Families of rows that turns and mirrors carry onto each other, the same ones carrying the whole set onto itself: the rest of each named row's family, in list order:
5 families of 6 rows:
pive: [  4 -26   6 -25  50 -43  -3  18  27  26  25   3 -15   3   2 -10   3  -4
  30  14   7]
Savum: [-23   9  -1 -55 -46  -8 -42 -27   0 -22  25  28   1 -15 -34 -16  -1   5
 -25  42 -25]
rati: [-33  -2  -6 -19   8  -7 -36 -39 -10 -12  13  14 -13 -33 -14   8  21 -17
  14  44 -26]
sulum: [-30   4  -8 -33 -36  11 -15 -34  -2 -17   9  32   2 -24 -37 -14  24 -13
 -11  14 -42]
kam: [ 11  -6  22 -57  42 -53 -30   2  17  23   6  -2  -8  37 -24 -34 -22   7
  -6  12   8]
nozan: [  0 -25  45 -27  48 -20 -17  -7   2  33  16 -16 -20  11 -14 -10   5  15
  16  25  28]
Kemu: [ 39 -14  15 -13  10 -37  16   8  12  22  39 -12   3  30  16 -13   2 -10
   6   9  14]
Popa: [  2  -9  12 -51  11 -19  21  14  10  15  -8   4  -3  45 -29 -51   9 -19
 -22 -21 -18]
bez: [-35   3 -14 -42 -51   2  27  -6   6 -25  28  32 -11  -3 -35  -9   2  11
 -10  13 -35]
puget: [ -1   4   9 -68 -48 -10 -22  -3  19  -6  16  28  14  10 -41 -46  -1   2
 -40   9 -18]
sipi: [ 25  -8   9   4  22 -40  -9 -23  13  20  38  -3   3  -1  12  14  -1  -1
  31  19  11]
nitam: [-28   6   1 -44   0 -28 -55 -37  -8 -16  24  10 -16 -14 -20   3 -11   7
   0  62 -14]
sar: [-45   2 -16 -24 -15 -10  -1 -33   7 -19  26  29 -16 -28 -28  19  -3  18
  24  27 -30]
kiral: [ 17  -3  20 -66  -3 -33 -16  12  25  17   7  15   9  36 -36 -54 -10   3
 -30  -8  -4]
Bogit: [ 13 -25  49 -44  17 -10   8  17  10  34  14 -12  -9  35 -21 -39   9  11
 -12   0  25]
pavi: [-24  -3  29 -45 -58  26   7 -20  -6  -8  22  17  -4  -3 -46 -20  15  21
 -26  16  -9]
vede: [ 29  -4   9 -27 -30 -23  41  10   5   7  37  -5   5  47   0 -24  -2  -6
 -19   0   0]
sefi: [  1   5   0   7  -5 -24  -8 -52   6   3  35  14   3 -18  -9  29  -7  14
  30  20  -6]
rog: [  1 -15  40 -54 -36  13  19  11   5  14  16   5  -1  27 -38 -45  14  14
 -33  -4   7]
Pebod: [-25 -13  33 -18  25  -6 -30 -38 -10  12  21  -4 -23 -18 -21  16   5  24
  22  44  12]
Bazug: [-13   3   3 -50 -35   6  15  -8   8  -3  -2  27   8  14 -44 -43  17 -14
 -30 -18 -36]
Godem: [-24 -11  -6 -14  38 -32 -17 -19  16   8  26  16 -20 -25 -11  18  -2   9
  44  28  -8]
zipo: [ -7 -10  -3 -55 -39  -8  40  31  16  -5  26  20  -4  25 -22 -39   8  -3
 -22  -4 -20]
vomok: [  1 -17  13 -37  54 -37  -1   8   1  21  -3 -14 -19  38  -8 -30   5 -22
   3   8  -5]
dat: [-10  16  -5  -7 -45  -9  17 -50  -2 -16  33  22   6  -2 -25  18 -11  19
   6  10 -22]
bevol: [-11  -2  12 -45  44 -51 -49 -22   1   6  15  -5 -20  12 -16  -5 -22   7
   9  46   1]
Nid: [-37  -3  24 -26 -27  17 -19 -44 -15  -8  23  10 -16 -25 -37   9  10  27
   3  40  -4]
Bik: [  4  11   1 -24 -59  -9  42 -18  -3 -14  33  11   7  29 -21  -9  -8   9
 -19   1 -19]
vama: [ 14 -25   7 -47  13 -29  25  45  27  21  27   6  -7  29  -3 -37   9 -12
  -2  -2   3]
reso: [-18 -14   5 -22  55 -31 -29 -18 -10   9   7  -9 -24  -2  -1  -2  12 -22
  20  39 -11]

Same family as sar: pive, bez, Godem, zipo, vama
Same family as rog: nozan, Bogit, pavi, Pebod, Nid
Same family as Savum: kam, puget, nitam, kiral, bevol
Same family as Kemu: sipi, vede, sefi, dat, Bik

Families of rows that turns and mirrors carry onto each other, the same ones carrying the whole set onto itself: the rest of each named row's family, in list order:
4 families of 8 rows:
Mukal: [-5 24 15 -5 18 -1 17 26 24]
Fon: [ -3  54  -1 -15  11  18   9  25   2]
Vuz: [ -4   6 -21  -4 -48 -11  -5 -38 -11]
taz: [ -7  14 -28 -40   6 -17   5   2 -16]
Zatet: [-15  -9 -10  -7  -7 -26  32   0  19]
gizod: [  5   3  11 -30  -8 -21  33   2  34]
nor: [  9  39   1 -21  -7  17 -39 -14 -21]
golu: [ 16  33 -14  -4  -3  51   4  26  10]
sito: [  6  -6 -24 -18   4 -25  16  22  13]
gusek: [ 11  30  19  -7 -28  36  31   0  38]
Bubog: [ 16  -5  -7 -45 -34  24 -11 -41   1]
Seg: [ 22  -3 -17 -24  -5   0 -40  -6 -14]
kidav: [ -7  31 -40 -23 -25  40  17 -11 -14]
vupa: [ -1  46   8  23 -44  22  -2 -13   7]
dut: [ -1 -10  12  -9  -7 -32 -21 -17   6]
zan: [  8  26   5  -9 -12  54 -31 -15  -3]
Zin: [ 16 -10   2 -54 -12  -7 -11 -27   2]
Bugot: [ 14  20  13  15  -2 -14   2  28  26]
rek: [ -6  27  17  26 -24  25  18   3  33]
leta: [  0  32  19   5 -12 -33 -12  -2   5]
vid: [ 21  20  -7  14 -36  47 -26 -10   5]
lapad: [ -1 -11 -20 -12 -39  29 -16 -41  -7]
komot: [ 14 -18 -15  -2 -28 -31 -13 -14   4]
tipa: [ 20  18   9 -32 -29  50 -14 -30   7]
lin: [-15  23 -21   2 -29 -11  42   1  11]
suk: [ -6  24 -18  -9 -14  61  22   2  11]
Kas: [ 14  -4 -43 -20 -30  36 -11 -15 -10]
guv: [ -1 -12 -21 -44   4   3 -18 -17 -14]
fiso: [ 14  -7  15 -34 -15 -31   5 -19  21]
Moz: [ 15  30   6 -29 -23  58  15  -9  21]
nuza: [  6  18 -13  23 -28  20  32  19  29]
Ket: [ 10  26  27 -17  -6   5  30  12  40]

Same family as suk: Mukal, Zatet, dut, zan, rek, lapad, guv
Same family as Bubog: gizod, gusek, Zin, tipa, fiso, Moz, Ket

